-1.02  +0.03
+1.34  -2.94
-4.67  +3.63
+4.02  -4.43
-2.49  +0.52
:
-1.02  +1.34  -4.67  +4.02  -2.49
+0.03  -2.94  +3.63  -4.43  +0.52

+4.01  +0.20  -0.39  +2.54  +1.98  +2.59  -2.30
+1.56  +3.00  -2.15  -2.93  -2.23  -2.79  +0.60
-1.78  -1.34  +1.35  +0.95  +4.07  +2.84  -2.54
+1.12  +1.79  -1.47  -0.82  -1.84  -1.33  -3.40
+0.56  +0.39  -1.81  -2.87  -2.45  +3.13  +2.89
-2.89  +0.38  -0.25  +0.10  +0.14  +0.31  +5.11
:
+4.01  +1.56  -1.78  +1.12  +0.56  -2.89
+0.20  +3.00  -1.34  +1.79  +0.39  +0.38
-0.39  -2.15  +1.35  -1.47  -1.81  -0.25
+2.54  -2.93  +0.95  -0.82  -2.87  +0.10
+1.98  -2.23  +4.07  -1.84  -2.45  +0.14
+2.59  -2.79  +2.84  -1.33  +3.13  +0.31
-2.30  +0.60  -2.54  -3.40  +2.89  +5.11

-6.15  +3.98  +2.62
+4.43  -2.47  -4.00
+0.37  -1.74  -0.14
+0.37  -0.70  +2.15
+2.70  -0.61  -3.49
-0.59  +0.66  -0.94
:
-6.15  +4.43  +0.37  +0.37  +2.70  -0.59
+3.98  -2.47  -1.74  -0.70  -0.61  +0.66
+2.62  -4.00  -0.14  +2.15  -3.49  -0.94

-3.49  -5.69  -5.82
-4.56  +4.85  -4.22
+1.85  +0.89  +2.18
:
-3.49  -4.56  +1.85
-5.69  +4.85  +0.89
-5.82  -4.22  +2.18

-0.40  -3.32  -3.22  +2.55
+3.66  -1.32  +0.88  +1.56
+1.06  -1.73  -2.25  +2.55
-1.97  +0.90  +0.88  -0.39
+3.66  -0.34  -4.26  -2.69
+0.46  -3.00  -4.59  +0.67
-1.14  -2.21  -2.41  +1.35
:
-0.40  +3.66  +1.06  -1.97  +3.66  +0.46  -1.14
-3.32  -1.32  -1.73  +0.90  -0.34  -3.00  -2.21
-3.22  +0.88  -2.25  +0.88  -4.26  -4.59  -2.41
+2.55  +1.56  +2.55  -0.39  -2.69  +0.67  +1.35

+3.16  +2.07  +1.47  -0.51  -1.08  -2.58  -0.49  -2.72  -2.17  -4.79  -4.34
+2.34  +1.70  +1.30  +0.49  +0.60  +0.16  +0.30  -0.14  +0.12  -0.27  +0.51
:
+3.16  +2.34
+2.07  +1.70
+1.47  +1.30
-0.51  +0.49
-1.08  +0.60
-2.58  +0.16
-0.49  +0.30
-2.72  -0.14
-2.17  +0.12
-4.79  -0.27
-4.34  +0.51

-2.34  -1.57  -3.49  -0.88  +3.62  -5.20  +5.70  -2.87  -4.17  +1.50  +5.71
+0.27  -0.64  +1.47  -4.22  +5.23  -0.92  -0.70  -2.37  +2.18  +0.62  -3.58
+3.57  +0.42  -5.66  -2.18  -5.33  +2.70  -1.26  -4.24  +2.53  +2.37  -2.00
+2.89  -0.02  -4.01  +0.76  +2.38  -3.20  +2.92  +5.94  +0.10  +2.64  -2.28
:
-2.34  +0.27  +3.57  +2.89
-1.57  -0.64  +0.42  -0.02
-3.49  +1.47  -5.66  -4.01
-0.88  -4.22  -2.18  +0.76
+3.62  +5.23  -5.33  +2.38
-5.20  -0.92  +2.70  -3.20
+5.70  -0.70  -1.26  +2.92
-2.87  -2.37  -4.24  +5.94
-4.17  +2.18  +2.53  +0.10
+1.50  +0.62  +2.37  +2.64
+5.71  -3.58  -2.00  -2.28
